In the rows, zero is written as 128.
The same turns and mirrors carry the whole set onto itself and the rows of a family onto each other. Which other rows belong to the same family as each row named below? List them in the order they appear above.
These 18 rows form 3 families of 6 rows each.
buda: [135 104 124  99 140 121 139 141 130 107 175 131  91]
pala: [165  99  95 110 145  97 123 143 134 102 162 137 103]
Kepun: [138 104 124  95 160 125 138 132 119 100 165 123 103]
garop: [153  88 100 109 146 109 129 143 142 120 169 136  91]
supi: [166 131  96 153 147 118 146 142 117 113 124 118 100]
Tenu: [131  92 110 117 161 153 125 141 116 131 109 139 117]
kal: [166  90 104 111 148 110 123 122 134 127 174 142 106]
kela: [140  88 112 119 122 138 103 142 125 140 132 167 116]
Gobiz: [164 145 117 155 124 122 146 126 112 120 145 127 102]
gub: [136  98 115 135 123 147 118 139 126 155 126 159 108]
Feva: [157 144 128 144 136 132 146 115 100 115 143 125 114]
Rabo: [146 116 124 102 133 110 132 139 119  91 173 133 103]
kab: [178 120  91 151 157 117 136 126 114 123 123 123 114]
defu: [162 132  98 149 141 122 132 146 107 107 107 129 116]
puzi: [120 102 120 124 140 156 128 152 119 135 111 143 107]
rasik: [139 100 127 127 127 151 116 119 116 152 138 158 119]
tona: [119  98 122 107 137 148 116 153 115 118 120 151 116]
zikag: [163 141 117 153 115 124 129 128 104 119 130 141 118]

The rest of the family of Rabo: pala, kela, defu, tona, zikag
The rest of the family of Kepun: Tenu, kal, Feva, kab, rasik

The same turns and mirrors carry the whole set onto itself and the rows of a family onto each other. Which other rows belong to the same family as each row named below? List them in the order they appear above.
These 40 rows form 5 families of 8 rows each.
Bem: [137 106 116 107 146 105 136 138 139 106 121 149 119 138 122 152 165 109
 142 136 140 142 123 119]
zude: [158 104 101 129 103 144 115 107 145  94 155 150 119 119 108 145 121 108
 116 135 129 128 148 133]
ramov: [139 113 148 138 122 127 128 106 150 118 146 159 124 107 165 169 133  97
 146 108 124 169 121 141]
Zar: [126 121 137 173 107 128 131  82 167 125 148 139 151 124 132 141 109 128
 110 121  98 140 113 128]
tul: [156 114 147 132 117 133 128 108 153 123 141 163 126 117 166 163 140  95
 134 111 121 167 123 141]
vupa: [122 125 127 169 144  96 153 118 140 131 122 164 154 157 147 154 136 136
 122 108 136 134 102 137]
Ledi: [126 116 126 177 110 134 142  87 166 137 158 142 140 122 134 142 114 123
 106 114 109 121 128 146]
romot: [137 108 114 120 150  97 147 140 139 103 119 151 118 136 128 143 150 104
 141 144 134 166 130 125]
zimop: [134 139 135 137 132 129 147 112 136  98 122 139 128 125 161 165 125  90
  91 124 134 110 124 119]
dodug: [119 126 128 175 110 119 124  82 161 131 151 130 147 128 131 140 121 123
 111 119  98 129 116 138]
zuze: [143  94 114 113 142 110 139 138 144  98 118 155 124 146 122 156 151 100
 142 138 146 150 122 122]
liru: [143 101  92 110 145 103 143 137 136 108 127 158 108 141 127 156 139 110
 142 140 143 144 125 128]
kud: [114 108 110 167 121 108 136 115 149 109 134 115 111 138 119 128 131 145
 119 146 120 114 133 104]
lumi: [125 131 122 176 146  80 147 108 135 136 113 153 147 150 145 157 128 117
 120 115 125 131 106 133]
Nipi: [155 101 111 173 108 126 124 111 120 118 137 145 121 125 118 145 137 157
 144 119 111 163 112 142]
vemo: [130 129 123 133 133 115 145 110 151 115 127 147 121 121 152 167 116  85
  94 120 143 108 141 118]
simo: [121 124 136 168 110 137 132  93 159 123 161 136 148 138 125 155 124 129
 101 121  91 127 118 137]
Bovoz: [125 127 128 175 155  94 157 113 141 131 108 156 143 145 139 151 127 119
 119 122 127 140  91 135]
nim: [131 143 141 132 143 123 143 111 143 108 124 142 125 137 164 160 130  95
 100 130 147 116 135 107]
Mukiv: [144 101 106 177 108 122 122 121 129 109 134 138 112 133 119 144 137 155
 154 127 131 157 121 147]
pazu: [156 125 107 124 101 139 120 102 135  82 143 138 120 124 114 127 137 104
 109 139 127 145 142 133]
reso: [151 100 137 128 117 125 135 109 149 117 139 161 130 130 166 178 138  93
 143 103 121 156 111 142]
gem: [154 104 116 172 117 113 124 111 122 115 136 149 114 144 116 142 135 160
 152 121 127 164 129 144]
fara: [121 112 118 154 126 108 142 106 144 102 135 118 110 147 121 135 120 151
 115 149 127 123 133  94]
tep: [126 110 119 162 129 109 144 116 138 108 130 124 106 142 106 150 136 145
 115 151 113 111 124  94]
Pas: [119 123 113 163 150  90 159 111 146 149 122 158 132 143 147 156 127 124
 128 113 140 131 101 144]
femap: [149  95 100 171 118 123 131 108 129 125 148 153 114 133 111 147 129 151
 157 127 129 149 114 154]
rolav: [119 111 102 163 129 112 152 120 145 117 141 123 115 140 114 146 117 146
 117 154 132 106 136 110]
forak: [151 109 138 136 117 131 135 117 145 118 136 165 129 113 168 166 152 101
 143  99 115 151 112 146]
fosib: [154 104 125 133 128 124 133 106 147 126 146 169 115 116 160 169 129  93
 136  98 119 155 121 157]
rim: [156 116 114 124 101 141 114 114 131  87 140 134 121 119 107 140 130 115
 103 143 131 147 144 125]
tifes: [124 128 145 137 138 119 139 108 141 101 129 148 127 128 158 155 126  99
  95 117 158 112 132 107]
labak: [116 112 107 159 136 112 144 119 134 110 130 120 120 143 115 140 134 154
 117 143 119 117 120  93]
rele: [162 109 105 171 100 117 126 103 123 114 131 151 114 126 117 146 140 152
 154 124 119 158 109 138]
fibi: [136 128 138 140 133 114 143 100 135 104 125 141 126 138 166 168 123  85
  94 116 133 111 131 114]
Rudes: [129 134 132 175 157 105 151 110 141 141 121 161 146 151 149 157 138 128
 130 109 132 141 101 134]
lodoz: [149 103 117 115 142 101 137 137 135 113 117 155 114 138 126 146 153 113
 137 143 141 166 118 125]
Mavi: [150 108 118 134 104 150 109 112 140  82 144 138 122 125 107 144 134 106
 120 136 141 143 142 143]
Gufeg: [153 125 121 125 105 142 106 108 140  90 149 140 128 122 104 146 138 113
 119 133 129 143 154 137]
Fis: [124 131 132 171 116 143 129  87 158 125 155 136 155 128 132 148 122 126
 104 115 100 127 123 122]

The rest of the family of Bovoz: Bem, Zar, zimop, gem, fara, forak, Gufeg
The rest of the family of Mukiv: dodug, zuze, kud, lumi, reso, fibi, Mavi
The rest of the family of vupa: ramov, romot, simo, pazu, tep, tifes, rele

